In the data rows, zero lies at 4.5, halfway between 4 and 5.
Here are some points, each followed by its number:
[7. 5. 4. 6. 2. 4. 4. 8. 6. 7. 2. 7. 5. 9. 5. 1. 2. 6. 5. 7. 7. 4. 3. 7. 5. 5. 4. 4. 3. 6. 5. 6.] 0
[7. 6. 5. 4. 0. 5. 2. 5. 4. 5. 3. 5. 7. 9. 6. 3. 4. 4. 4. 5. 7. 4. 5. 5. 4. 3. 4. 4. 3. 5. 6. 6.] 1
[4. 6. 3. 5. 4. 6. 5. 0. 2. 2. 7. 1. 3. 6. 7. 5. 5. 8. 3. 3. 5. 4. 2. 4. 5. 5. 5. 4. 5. 4. 3. 4.] 2
[3. 2. 5. 2. 2. 3. 4. 6. 5. 5. 5. 4. 4. 3. 5. 7. 6. 3. 4. 3. 5. 5. 5. 3. 3. 4. 4. 6. 5. 4. 5. 7.] 3
[2. 7. 5. 1. 6. 7. 4. 6. 1. 5. 5. 7. 4. 7. 3. 2. 2. 5. 3. 2. 2. 5. 5. 3. 5. 2. 4. 2. 4. 4. 3. 4.] 4
[3. 6. 3. 8. 6. 2. 2. 2. 5. 3. 3. 6. 5. 3. 5. 4. 4. 3. 4. 5. 3. 0. 4. 5. 5. 6. 5. 8. 4. 4. 4. 5.] 5
[6. 3. 4. 4. 6. 3. 6. 5. 7. 7. 0. 9. 1. 5. 7. 3. 2. 5. 6. 6. 5. 4. 3. 5. 5. 8. 7. 5. 4. 4. 4. 5.] 6
[4. 3. 3. 5. 8. 6. 7. 5. 3. 0. 7. 4. 3. 2. 0. 8. 5. 8. 5. 3. 3. 5. 6. 5. 4. 1. 4. 3. 7. 5. 3. 3.] 7
[2. 9. 5. 5. 4. 6. 5. 7. 5. 8. 4. 5. 4. 4. 0. 1. 4. 4. 5. 4. 2. 7. 4. 6. 5. 6. 6. 3. 6. 7. 4. 3.] 8
[5. 6. 2. 3. 5. 5. 7. 4. 7. 3. 7. 3. 4. 1. 3. 7. 4. 3. 4. 3. 6. 4. 7. 5. 5. 3. 4. 5. 6. 5. 4. 4.] 9
[2. 5. 4. 1. 4. 6. 6. 4. 5. 4. 6. 4. 5. 7. 6. 4. 4. 6. 3. 3. 5. 1. 6. 4. 6. 5. 6. 5. 4. 3. 6. 5.] 10
[6. 2. 7. 5. 2. 2. 2. 6. 5. 6. 4. 3. 6. 2. 6. 7. 7. 3. 7. 5. 5. 6. 6. 5. 3. 5. 4. 5. 5. 4. 7. 7.] 11
[6. 6. 2. 4. 2. 5. 2. 5. 4. 5. 4. 5. 6. 9. 7. 3. 5. 4. 4. 4. 7. 2. 4. 5. 5. 2. 5. 5. 4. 4. 5. 6.] 12
[3. 3. 5. 2. 1. 3. 4. 5. 5. 5. 6. 3. 5. 3. 5. 7. 7. 2. 4. 2. 6. 4. 6. 3. 4. 4. 4. 6. 5. 4. 6. 7.] 13
[5. 5. 5. 4. 4. 3. 7. 5. 5. 6. 7. 4. 7. 6. 6. 2. 5. 6. 5. 6. 6. 4. 5. 3. 5. 5. 4. 3. 4. 4. 5. 5.] 14
[6. 3. 4. 3. 8. 5. 6. 5. 5. 7. 3. 6. 4. 4. 7. 4. 4. 3. 5. 5. 5. 4. 4. 3. 5. 4. 4. 2. 5. 3. 3. 4.] 15
[3. 6. 6. 3. 7. 6. 5. 8. 2. 6. 5. 6. 5. 6. 2. 1. 2. 4. 3. 4. 2. 6. 5. 2. 5. 2. 3. 1. 4. 5. 3. 3.] 16
[5. 1. 7. 3. 5. 3. 3. 7. 5. 6. 5. 2. 7. 2. 5. 7. 6. 2. 4. 6. 4. 5. 6. 2. 2. 3. 1. 4. 4. 4. 5. 5.] 17
[8. 3. 7. 4. 3. 5. 4. 3. 5. 2. 6. 2. 6. 0. 1. 9. 5. 2. 5. 5. 5. 9. 8. 6. 3. 4. 2. 4. 5. 5. 6. 3.] 18
[5. 4. 2. 7. 7. 4. 4. 4. 4. 6. 1. 7. 2. 2. 9. 3. 7. 2. 6. 3. 4. 3. 4. 5. 7. 5. 8. 6. 5. 3. 4. 6.] 19
[8. 3. 7. 5. 0. 0. 5. 5. 6. 7. 6. 4. 7. 3. 6. 5. 8. 2. 6. 5. 5. 6. 5. 1. 2. 7. 3. 4. 3. 4. 5. 9.] 20
[0. 8. 2. 6. 4. 3. 3. 2. 7. 4. 3. 5. 5. 5. 1. 5. 3. 3. 4. 4. 4. 2. 3. 7. 5. 7. 6. 8. 5. 6. 5. 2.] 21
[4. 7. 5. 6. 3. 5. 4. 1. 6. 5. 5. 1. 3. 6. 5. 5. 5. 5. 4. 5. 5. 8. 2. 6. 5. 8. 5. 5. 4. 5. 5. 2.] 22
[3. 5. 3. 6. 6. 3. 2. 3. 6. 3. 3. 6. 6. 3. 3. 5. 3. 3. 3. 6. 2. 1. 4. 6. 5. 6. 4. 8. 4. 5. 4. 3.] 23
[6. 1. 8. 4. 3. 1. 4. 7. 7. 6. 3. 6. 3. 4. 6. 5. 4. 5. 6. 6. 4. 6. 5. 4. 3. 7. 4. 6. 3. 5. 6. 7.] 24
[3. 1. 6. 2. 7. 6. 5. 6. 4. 5. 6. 3. 8. 5. 4. 5. 6. 6. 3. 6. 3. 3. 5. 3. 5. 3. 3. 4. 4. 4. 5. 3.] 25
[2. 8. 4. 0. 4. 7. 6. 6. 3. 5. 6. 7. 2. 6. 3. 1. 2. 4. 1. 1. 4. 4. 6. 3. 6. 3. 5. 3. 4. 5. 3. 5.] 26
[5. 2. 4. 3. 7. 5. 5. 5. 5. 6. 3. 6. 4. 4. 6. 5. 5. 3. 4. 5. 4. 3. 4. 2. 5. 5. 5. 3. 5. 3. 3. 5.] 27
[5. 1. 5. 3. 8. 5. 5. 5. 4. 6. 3. 6. 4. 3. 6. 6. 5. 3. 4. 5. 3. 4. 4. 2. 4. 4. 5. 3. 5. 3. 3. 4.] 28
[3. 7. 5. 2. 3. 5. 5. 6. 3. 6. 6. 7. 4. 6. 2. 1. 3. 4. 3. 2. 2. 5. 5. 3. 5. 5. 5. 3. 4. 5. 3. 6.] 29
[2. 7. 5. 3. 5. 7. 5. 7. 1. 5. 4. 7. 3. 6. 0. 2. 3. 7. 4. 3. 1. 6. 4. 4. 5. 4. 6. 2. 5. 5. 3. 4.] 30
[6. 1. 7. 3. 5. 3. 4. 7. 5. 6. 5. 2. 7. 2. 5. 7. 6. 2. 4. 6. 4. 5. 6. 2. 2. 3. 1. 4. 4. 4. 5. 6.] 31
[2. 6. 5. 2. 6. 8. 6. 6. 0. 3. 4. 8. 2. 7. 2. 1. 3. 6. 2. 2. 1. 5. 5. 2. 5. 3. 4. 2. 4. 4. 3. 4.] 32
[6. 0. 7. 5. 4. 3. 2. 6. 4. 5. 5. 3. 6. 1. 6. 6. 8. 2. 5. 5. 3. 5. 6. 3. 3. 3. 4. 6. 4. 4. 5. 8.] 33
[6. 5. 4. 4. 4. 5. 2. 6. 3. 6. 3. 5. 8. 9. 6. 4. 4. 5. 4. 7. 5. 3. 4. 4. 4. 1. 3. 4. 4. 5. 5. 4.] 34
[4. 1. 7. 3. 4. 2. 3. 7. 5. 6. 5. 4. 5. 3. 5. 7. 5. 4. 5. 5. 4. 6. 5. 3. 3. 3. 3. 5. 4. 4. 5. 6.] 35
[2. 7. 2. 3. 5. 4. 4. 1. 6. 1. 3. 6. 4. 6. 5. 5. 2. 2. 1. 4. 4. 0. 5. 4. 5. 7. 4. 8. 3. 4. 5. 3.] 36
[1. 8. 2. 5. 4. 3. 4. 2. 7. 4. 4. 6. 5. 5. 2. 4. 3. 3. 3. 4. 4. 1. 3. 6. 5. 7. 5. 8. 5. 5. 4. 3.] 37
[3. 2. 6. 3. 5. 7. 7. 5. 1. 2. 6. 4. 5. 5. 3. 3. 6. 9. 4. 4. 3. 2. 6. 3. 5. 4. 5. 3. 4. 3. 5. 5.] 38
[1. 3. 4. 4. 5. 7. 6. 5. 2. 3. 7. 4. 4. 6. 4. 3. 6. 9. 4. 3. 4. 2. 5. 4. 6. 3. 5. 4. 5. 3. 5. 5.] 39
[1. 7. 3. 7. 3. 5. 3. 1. 6. 6. 6. 0. 4. 5. 3. 6. 6. 5. 5. 4. 5. 8. 0. 7. 5. 6. 6. 5. 6. 6. 4. 2.] 40
[5. 4. 3. 5. 3. 6. 4. 7. 1. 3. 4. 6. 5. 9. 4. 3. 5. 8. 4. 4. 5. 3. 3. 4. 4. 1. 4. 3. 4. 5. 4. 6.] 41
[6. 2. 7. 4. 3. 2. 5. 6. 3. 4. 5. 4. 5. 3. 5. 6. 7. 5. 6. 4. 4. 5. 6. 2. 2. 4. 4. 3. 4. 3. 5. 8.] 42
[6. 2. 5. 3. 7. 4. 5. 5. 5. 7. 3. 6. 4. 4. 6. 5. 5. 3. 4. 5. 4. 4. 4. 2. 4. 5. 5. 3. 4. 3. 3. 5.] 43
[2. 8. 3. 7. 4. 3. 4. 3. 8. 5. 2. 4. 6. 3. 0. 4. 3. 2. 4. 6. 4. 3. 4. 7. 4. 8. 5. 7. 5. 6. 5. 2.] 44
[2. 6. 3. 5. 4. 3. 4. 2. 7. 4. 3. 5. 5. 4. 1. 5. 3. 3. 3. 5. 3. 1. 4. 6. 5. 8. 5. 8. 4. 5. 5. 3.] 45
[4. 5. 4. 6. 4. 5. 5. 4. 7. 8. 1. 5. 4. 3. 4. 6. 6. 3. 7. 4. 5. 5. 4. 6. 5. 8. 8. 4. 7. 5. 5. 3.] 46
[5. 6. 5. 5. 2. 4. 4. 0. 4. 4. 7. 1. 5. 6. 7. 4. 6. 5. 3. 4. 6. 7. 2. 3. 4. 6. 4. 4. 3. 4. 4. 5.] 47
[3. 7. 4. 5. 7. 6. 2. 7. 1. 6. 4. 7. 3. 4. 5. 1. 4. 5. 5. 3. 1. 5. 4. 5. 6. 1. 6. 4. 5. 5. 4. 6.] 48
[8. 4. 7. 4. 4. 5. 4. 3. 5. 2. 5. 2. 6. 1. 3. 9. 4. 2. 5. 5. 5. 9. 8. 6. 3. 4. 2. 4. 4. 5. 7. 2.] 49
[8. 5. 4. 4. 3. 3. 3. 8. 6. 6. 2. 8. 5. 9. 7. 2. 1. 8. 6. 7. 7. 4. 3. 7. 5. 4. 5. 5. 3. 5. 5. 6.] 50
[5. 3. 3. 7. 7. 5. 4. 4. 4. 6. 2. 6. 2. 1. 9. 4. 7. 3. 6. 3. 4. 3. 4. 5. 6. 5. 8. 5. 6. 3. 3. 8.] 51
[8. 5. 4. 6. 5. 2. 7. 3. 6. 4. 7. 3. 6. 1. 3. 6. 6. 3. 6. 5. 5. 6. 6. 4. 3. 4. 3. 4. 5. 5. 4. 5.] 52
[3. 8. 4. 7. 2. 4. 5. 0. 6. 6. 5. 0. 4. 6. 4. 5. 6. 4. 5. 5. 5. 7. 1. 6. 5. 9. 6. 5. 5. 6. 5. 2.] 53
[6. 1. 7. 4. 3. 1. 4. 7. 6. 6. 3. 6. 3. 3. 6. 5. 4. 4. 6. 6. 4. 5. 5. 4. 3. 6. 4. 6. 3. 4. 6. 7.] 54
[2. 6. 3. 4. 6. 4. 4. 2. 5. 2. 3. 6. 5. 5. 3. 5. 2. 5. 3. 5. 3. 0. 4. 5. 4. 5. 4. 6. 4. 4. 4. 2.] 55
[5. 3. 3. 2. 4. 5. 6. 3. 6. 6. 3. 7. 2. 4. 7. 4. 5. 3. 4. 2. 6. 2. 5. 3. 6. 7. 7. 5. 4. 3. 3. 6.] 56
[5. 7. 9. 3. 3. 7. 4. 7. 1. 6. 5. 6. 4. 5. 2. 1. 2. 4. 3. 3. 4. 9. 7. 4. 5. 4. 3. 1. 3. 5. 5. 5.] 57
[3. 8. 3. 3. 2. 6. 6. 0. 5. 3. 8. 0. 3. 6. 8. 4. 4. 5. 2. 2. 7. 4. 3. 4. 6. 6. 5. 5. 4. 4. 4. 4.] 58
[6. 2. 5. 7. 4. 3. 2. 7. 4. 5. 5. 3. 5. 0. 8. 5. 9. 2. 6. 4. 5. 4. 6. 4. 4. 3. 5. 6. 5. 4. 6. 9.] 59
[6. 3. 4. 4. 5. 5. 6. 4. 4. 5. 3. 7. 2. 4. 6. 4. 6. 4. 5. 3. 5. 3. 4. 3. 5. 7. 7. 3. 5. 3. 3. 7.] 60
[6. 4. 4. 4. 8. 5. 6. 5. 5. 1. 5. 5. 3. 2. 3. 8. 3. 7. 6. 5. 4. 5. 6. 6. 4. 3. 4. 4. 6. 5. 4. 3.] 61
[6. 4. 4. 5. 2. 6. 4. 6. 2. 3. 4. 6. 5. 8. 3. 2. 6. 7. 4. 5. 5. 3. 4. 3. 4. 3. 4. 3. 4. 5. 4. 7.] 62
[6. 5. 4. 3. 5. 5. 6. 3. 6. 2. 6. 3. 4. 2. 3. 8. 4. 2. 4. 4. 5. 6. 8. 5. 4. 4. 3. 5. 5. 5. 6. 3.] 63
[4. 5. 4. 6. 4. 4. 5. 4. 7. 9. 1. 5. 4. 3. 3. 6. 6. 3. 7. 5. 5. 5. 4. 7. 5. 8. 8. 4. 7. 5. 5. 3.] 64
[5. 5. 7. 5. 3. 3. 2. 2. 5. 2. 3. 6. 6. 4. 3. 5. 2. 3. 3. 6. 4. 3. 5. 6. 4. 7. 3. 7. 2. 5. 6. 4.] 65
[8. 5. 4. 5. 1. 2. 4. 6. 5. 7. 3. 7. 6. 9. 5. 1. 3. 6. 5. 7. 6. 4. 3. 5. 4. 5. 4. 5. 2. 6. 5. 7.] 66
[6. 4. 4. 4. 5. 5. 2. 7. 3. 6. 3. 5. 8. 9. 6. 4. 4. 4. 4. 7. 5. 3. 4. 4. 4. 1. 3. 4. 4. 5. 5. 4.] 67
[6. 1. 7. 4. 2. 2. 5. 6. 4. 4. 5. 4. 5. 2. 4. 6. 7. 5. 5. 4. 4. 5. 6. 2. 2. 5. 4. 4. 4. 4. 5. 8.] 68
[7. 4. 4. 4. 7. 3. 6. 5. 8. 3. 4. 5. 4. 2. 3. 8. 2. 7. 7. 6. 5. 6. 5. 7. 4. 4. 4. 5. 6. 5. 4. 3.] 69
[4. 6. 4. 5. 5. 2. 4. 4. 8. 3. 2. 7. 4. 4. 4. 3. 0. 5. 4. 7. 5. 2. 4. 7. 5. 8. 4. 7. 3. 5. 5. 3.] 70
[4. 4. 5. 4. 5. 5. 4. 2. 4. 4. 6. 1. 4. 6. 6. 5. 5. 6. 3. 5. 5. 6. 1. 4. 4. 5. 4. 4. 3. 4. 3. 3.] 71
[2. 6. 5. 1. 4. 7. 4. 6. 2. 5. 6. 7. 3. 6. 2. 1. 3. 4. 2. 1. 2. 4. 5. 3. 6. 3. 5. 4. 4. 5. 3. 6.] 72
[7. 4. 3. 7. 3. 5. 3. 6. 2. 4. 4. 6. 5. 7. 5. 2. 6. 6. 5. 5. 5. 3. 4. 5. 4. 2. 5. 5. 4. 5. 5. 7.] 73
[8. 5. 4. 5. 2. 4. 4. 8. 6. 6. 3. 8. 4. 9. 5. 1. 1. 7. 5. 7. 7. 4. 3. 6. 5. 4. 4. 4. 3. 6. 5. 6.] 74
[5. 6. 3. 7. 5. 4. 6. 4. 8. 5. 4. 2. 5. 1. 0. 9. 6. 3. 6. 6. 3. 7. 6. 7. 4. 6. 5. 6. 7. 7. 6. 0.] 75
[3. 3. 4. 5. 6. 6. 6. 5. 2. 3. 5. 5. 4. 5. 6. 3. 6. 7. 5. 4. 3. 2. 5. 4. 6. 4. 5. 5. 4. 3. 6. 5.] 76
[3. 2. 5. 2. 8. 6. 5. 6. 4. 5. 6. 4. 7. 6. 6. 5. 5. 7. 4. 6. 3. 3. 5. 4. 5. 2. 4. 4. 4. 3. 5. 3.] 77
[2. 6. 5. 3. 6. 5. 4. 8. 3. 6. 4. 9. 2. 7. 2. 1. 1. 8. 4. 4. 2. 7. 3. 5. 6. 3. 6. 3. 4. 6. 3. 5.] 78
[4. 4. 2. 7. 6. 4. 4. 5. 5. 7. 2. 6. 2. 3. 7. 4. 6. 3. 7. 3. 5. 5. 3. 6. 6. 5. 8. 5. 6. 4. 4. 5.] 79
[6. 6. 7. 5. 1. 5. 3. 0. 4. 4. 6. 1. 4. 6. 7. 5. 5. 4. 3. 5. 7. 9. 4. 4. 4. 7. 3. 4. 2. 4. 6. 3.] 80
[1. 8. 3. 7. 4. 3. 4. 2. 8. 5. 1. 5. 6. 4. 0. 5. 3. 2. 5. 6. 2. 3. 3. 7. 4. 9. 5. 8. 5. 6. 6. 0.] 81
[7. 4. 6. 5. 6. 4. 6. 4. 6. 2. 5. 3. 4. 2. 2. 8. 3. 4. 5. 6. 5. 7. 7. 6. 4. 4. 3. 5. 5. 5. 6. 2.] 82
[6. 5. 2. 7. 7. 4. 5. 4. 5. 2. 5. 3. 4. 1. 5. 7. 6. 3. 6. 4. 4. 5. 6. 6. 5. 2. 4. 6. 6. 4. 5. 4.] 83
[5. 3. 4. 4. 7. 6. 6. 4. 2. 4. 2. 7. 2. 4. 7. 5. 5. 6. 5. 3. 4. 3. 5. 3. 5. 5. 6. 2. 6. 2. 3. 5.] 84
[5. 1. 9. 3. 0. 3. 2. 6. 4. 5. 5. 3. 6. 2. 5. 7. 7. 1. 5. 4. 6. 9. 7. 4. 2. 5. 2. 4. 4. 4. 7. 7.] 85
[2. 6. 5. 1. 7. 7. 3. 7. 1. 6. 5. 7. 5. 6. 3. 3. 2. 5. 3. 4. 1. 5. 5. 2. 5. 1. 4. 2. 4. 5. 3. 3.] 86
[6. 4. 3. 7. 6. 4. 5. 5. 5. 7. 3. 6. 2. 2. 9. 3. 6. 3. 6. 4. 5. 4. 4. 5. 6. 5. 7. 4. 6. 3. 4. 7.] 87
[6. 4. 3. 8. 7. 5. 4. 4. 5. 3. 6. 3. 5. 0. 4. 7. 7. 3. 6. 4. 4. 5. 6. 7. 5. 2. 5. 6. 7. 5. 5. 5.] 88
[3. 7. 3. 6. 6. 3. 3. 3. 6. 3. 2. 7. 5. 4. 5. 4. 2. 5. 5. 6. 3. 1. 4. 7. 5. 6. 5. 8. 4. 5. 5. 3.] 89
[4. 6. 4. 5. 6. 2. 4. 4. 7. 3. 1. 9. 4. 6. 5. 4. 0. 7. 5. 7. 4. 1. 3. 7. 5. 7. 5. 7. 3. 5. 4. 3.] 90
[3. 3. 5. 3. 6. 6. 7. 5. 2. 3. 6. 5. 5. 6. 5. 3. 5. 9. 5. 4. 4. 2. 5. 3. 5. 4. 5. 3. 5. 3. 5. 5.] 91
[4. 3. 3. 4. 9. 5. 5. 5. 5. 3. 7. 2. 6. 2. 1. 9. 4. 4. 5. 6. 3. 6. 5. 5. 4. 0. 2. 4. 7. 5. 4. 1.] 92
[4. 5. 3. 3. 5. 5. 6. 4. 6. 2. 7. 3. 4. 2. 2. 8. 4. 3. 4. 3. 6. 5. 6. 6. 5. 2. 4. 5. 6. 5. 4. 3.] 93
[7. 6. 3. 5. 5. 2. 7. 3. 6. 3. 7. 3. 6. 3. 4. 7. 5. 4. 6. 5. 6. 5. 6. 4. 4. 3. 3. 4. 6. 5. 4. 4.] 94
[5. 1. 7. 4. 3. 1. 4. 8. 6. 6. 4. 6. 3. 4. 5. 6. 4. 6. 6. 5. 5. 6. 4. 5. 3. 5. 4. 6. 4. 5. 5. 7.] 95
[6. 5. 6. 5. 0. 5. 1. 6. 3. 5. 4. 5. 6. 9. 5. 3. 5. 4. 4. 5. 7. 6. 5. 5. 4. 3. 3. 4. 3. 5. 6. 6.] 96
[3. 6. 4. 5. 4. 3. 5. 2. 5. 4. 7. 3. 2. 7. 7. 3. 4. 8. 5. 4. 6. 7. 0. 5. 5. 6. 5. 4. 4. 5. 3. 4.] 97
Which five points above are nearest to each new point by angle, seen from the average point of the numbered points? Their numbers follow each, nearest first.
[5. 7. 6. 4. 4. 3. 6. 6. 3. 7. 6. 8. 4. 7. 2. 0. 3. 5. 4. 4. 3. 6. 4. 2. 4. 5. 5. 2. 3. 5. 3. 7.] 29 78 16 57 30
[4. 5. 6. 2. 6. 5. 5. 8. 4. 6. 4. 9. 1. 6. 2. 0. 0. 8. 4. 5. 2. 6. 3. 5. 5. 5. 6. 3. 3. 6. 3. 6.] 78 30 29 32 16
[1. 4. 3. 1. 4. 6. 6. 5. 5. 4. 7. 4. 5. 7. 5. 4. 5. 6. 3. 2. 5. 2. 5. 4. 6. 4. 6. 6. 5. 4. 5. 4.] 10 39 91 26 58
[3. 1. 6. 2. 7. 6. 5. 6. 4. 5. 6. 3. 8. 5. 4. 4. 6. 6. 3. 6. 3. 3. 5. 3. 5. 3. 3. 4. 4. 4. 5. 3.] 25 77 38 91 17
[4. 6. 9. 1. 3. 7. 3. 6. 1. 5. 4. 6. 5. 6. 3. 2. 2. 4. 4. 3. 4. 9. 7. 4. 5. 3. 3. 1. 3. 5. 5. 4.] 57 4 16 86 32
[4. 4. 7. 4. 4. 4. 2. 2. 5. 2. 3. 5. 7. 4. 3. 5. 3. 2. 3. 6. 4. 3. 6. 5. 4. 7. 3. 6. 2. 5. 5. 3.] 65 23 45 36 55
[6. 7. 2. 3. 1. 5. 3. 5. 5. 5. 4. 5. 6. 9. 7. 3. 4. 4. 3. 4. 7. 2. 5. 4. 5. 3. 5. 5. 4. 4. 5. 6.] 12 1 96 34 66
[4. 7. 4. 6. 4. 6. 6. 1. 2. 2. 7. 1. 2. 6. 6. 4. 5. 8. 3. 3. 6. 5. 2. 3. 4. 6. 5. 3. 5. 4. 3. 4.] 2 58 97 47 71
[2. 9. 5. 5. 3. 6. 5. 7. 5. 8. 4. 5. 4. 4. 0. 1. 4. 4. 5. 4. 2. 8. 4. 6. 5. 6. 6. 3. 6. 7. 4. 3.] 8 30 29 78 57
[3. 5. 4. 6. 6. 5. 5. 2. 3. 0. 3. 7. 4. 4. 2. 4. 3. 6. 3. 4. 2. 0. 4. 4. 4. 6. 4. 6. 4. 4. 3. 4.] 55 23 36 5 89
[3. 6. 4. 6. 5. 4. 4. 2. 5. 5. 6. 2. 3. 7. 7. 4. 4. 8. 4. 5. 6. 7. 0. 6. 5. 5. 6. 5. 4. 5. 3. 3.] 97 71 22 40 2
[3. 6. 5. 5. 6. 6. 3. 7. 1. 5. 5. 7. 3. 4. 4. 1. 5. 5. 4. 3. 1. 5. 4. 4. 6. 2. 6. 4. 4. 5. 3. 7.] 48 72 30 78 32
[2. 6. 3. 6. 4. 6. 5. 1. 1. 2. 7. 2. 2. 6. 5. 4. 6. 9. 4. 3. 5. 6. 1. 3. 4. 5. 5. 3. 5. 4. 3. 4.] 2 97 71 47 58
[5. 4. 6. 4. 3. 3. 6. 4. 5. 6. 5. 4. 6. 6. 5. 3. 5. 5. 5. 6. 5. 5. 5. 4. 5. 6. 4. 4. 3. 4. 7. 4.] 14 20 66 80 24
[5. 5. 4. 7. 5. 4. 6. 4. 8. 5. 5. 1. 6. 0. 0. 9. 6. 3. 6. 5. 4. 7. 6. 8. 4. 6. 5. 6. 7. 7. 5. 2.] 75 82 88 18 52
[6. 3. 4. 4. 8. 5. 5. 4. 6. 3. 6. 2. 6. 0. 1. 9. 5. 3. 4. 6. 3. 5. 6. 5. 3. 2. 2. 5. 6. 5. 4. 2.] 92 82 63 18 93
[1. 5. 3. 6. 6. 5. 4. 3. 3. 0. 3. 7. 4. 5. 2. 5. 3. 7. 3. 4. 3. 1. 4. 4. 4. 5. 4. 6. 5. 4. 3. 3.] 55 36 23 89 37
[3. 6. 2. 6. 5. 5. 6. 4. 8. 5. 6. 2. 5. 1. 0. 9. 5. 4. 6. 4. 4. 7. 5. 8. 4. 4. 5. 6. 8. 7. 5. 1.] 75 93 92 9 88
[5. 6. 7. 5. 3. 3. 3. 2. 5. 2. 2. 6. 6. 5. 4. 5. 2. 1. 3. 6. 5. 4. 6. 5. 4. 8. 3. 6. 2. 5. 7. 3.] 65 70 36 45 81
[4. 4. 5. 4. 6. 5. 3. 1. 3. 4. 7. 0. 5. 5. 6. 5. 6. 5. 2. 5. 4. 6. 1. 3. 4. 4. 3. 4. 4. 4. 3. 3.] 71 47 2 80 58
[2. 6. 2. 3. 4. 4. 4. 1. 6. 2. 4. 6. 5. 4. 4. 4. 3. 2. 1. 3. 4. 0. 5. 4. 5. 7. 5. 8. 3. 4. 4. 4.] 36 37 45 55 23
[3. 8. 3. 2. 2. 6. 5. 0. 5. 3. 7. 1. 3. 7. 8. 5. 5. 5. 2. 2. 7. 4. 3. 4. 6. 6. 6. 5. 4. 4. 4. 4.] 58 2 47 97 10
[3. 6. 3. 3. 2. 6. 5. 0. 4. 3. 8. 1. 3. 6. 7. 4. 5. 5. 1. 2. 6. 4. 2. 4. 5. 6. 5. 5. 4. 4. 3. 5.] 58 2 47 71 97
[4. 5. 4. 4. 6. 5. 4. 1. 4. 4. 6. 1. 5. 7. 7. 5. 5. 5. 3. 5. 4. 6. 2. 3. 4. 4. 3. 4. 3. 4. 4. 2.] 71 47 2 80 58
[1. 4. 5. 5. 4. 6. 6. 6. 5. 5. 5. 4. 5. 5. 2. 4. 5. 8. 6. 4. 4. 4. 4. 6. 6. 5. 6. 5. 6. 5. 6. 3.] 39 8 38 91 30
[5. 8. 3. 6. 3. 3. 5. 0. 5. 4. 7. 2. 4. 7. 9. 3. 6. 4. 4. 4. 6. 6. 2. 3. 4. 7. 5. 5. 3. 4. 4. 5.] 47 58 97 80 22
[5. 5. 3. 6. 6. 5. 6. 4. 7. 3. 4. 2. 4. 1. 0. 8. 5. 4. 6. 5. 3. 6. 6. 6. 4. 5. 4. 5. 7. 6. 5. 1.] 75 82 92 63 93
[7. 4. 3. 7. 2. 4. 2. 6. 3. 6. 3. 6. 6. 7. 6. 2. 6. 4. 5. 6. 5. 3. 4. 5. 5. 2. 5. 5. 3. 5. 5. 8.] 73 12 66 1 96
[4. 5. 3. 1. 4. 5. 6. 3. 6. 6. 3. 6. 3. 5. 8. 5. 4. 2. 4. 2. 6. 2. 5. 4. 6. 6. 7. 4. 5. 3. 4. 6.] 56 60 10 27 19
[5. 6. 5. 5. 4. 3. 4. 2. 6. 4. 5. 3. 2. 7. 8. 4. 2. 9. 5. 6. 6. 6. 1. 6. 5. 6. 6. 5. 3. 5. 3. 4.] 97 22 71 2 47
[3. 6. 2. 7. 6. 5. 5. 4. 8. 5. 6. 2. 5. 1. 0. 9. 6. 4. 6. 4. 4. 7. 5. 8. 4. 4. 5. 6. 8. 7. 5. 1.] 75 88 93 92 40
[5. 4. 3. 2. 5. 6. 7. 4. 6. 6. 4. 6. 2. 4. 8. 4. 4. 2. 3. 2. 6. 2. 5. 3. 6. 6. 6. 4. 5. 3. 3. 5.] 56 60 27 15 84
[5. 3. 4. 4. 7. 6. 7. 5. 3. 4. 3. 6. 2. 3. 6. 4. 5. 6. 5. 4. 5. 3. 5. 3. 5. 5. 6. 2. 6. 3. 3. 5.] 84 60 27 15 28
[5. 3. 4. 5. 7. 6. 7. 4. 2. 3. 2. 7. 1. 4. 7. 4. 5. 6. 5. 3. 3. 3. 5. 2. 5. 6. 6. 3. 5. 3. 3. 5.] 84 60 76 51 27
[2. 6. 3. 3. 4. 4. 4. 1. 6. 2. 4. 6. 5. 5. 3. 5. 2. 2. 2. 4. 4. 0. 5. 5. 5. 7. 5. 8. 3. 4. 4. 4.] 36 45 37 55 23
[4. 6. 6. 2. 6. 5. 4. 8. 3. 6. 3. 9. 2. 7. 3. 1. 0. 8. 4. 5. 2. 6. 4. 5. 5. 3. 5. 3. 3. 5. 3. 4.] 78 30 4 86 16
[5. 6. 3. 7. 5. 4. 6. 4. 8. 5. 4. 1. 6. 1. 0. 9. 6. 4. 7. 5. 4. 7. 6. 8. 4. 5. 5. 5. 8. 7. 6. 1.] 75 82 88 69 18
[3. 3. 3. 4. 7. 6. 6. 5. 2. 4. 3. 7. 1. 4. 5. 5. 5. 7. 5. 3. 4. 4. 3. 3. 5. 5. 7. 2. 6. 3. 2. 5.] 84 60 27 91 32
[7. 6. 2. 9. 3. 5. 2. 7. 3. 6. 3. 5. 5. 6. 8. 1. 6. 4. 6. 5. 6. 3. 4. 6. 6. 1. 5. 5. 5. 5. 5. 8.] 73 12 0 1 87
[2. 6. 5. 3. 6. 5. 4. 8. 3. 6. 4. 9. 2. 6. 2. 1. 1. 7. 5. 3. 2. 7. 3. 5. 6. 3. 6. 3. 4. 6. 3. 5.] 78 30 4 48 32
[4. 4. 3. 2. 4. 5. 6. 3. 6. 6. 3. 6. 3. 4. 6. 5. 5. 2. 3. 2. 5. 3. 5. 4. 6. 7. 7. 5. 5. 3. 3. 6.] 56 60 27 19 51
[8. 7. 3. 6. 1. 2. 4. 5. 5. 7. 4. 7. 7. 9. 7. 1. 5. 3. 6. 6. 7. 4. 3. 3. 4. 5. 4. 4. 2. 5. 6. 7.] 66 1 0 12 74
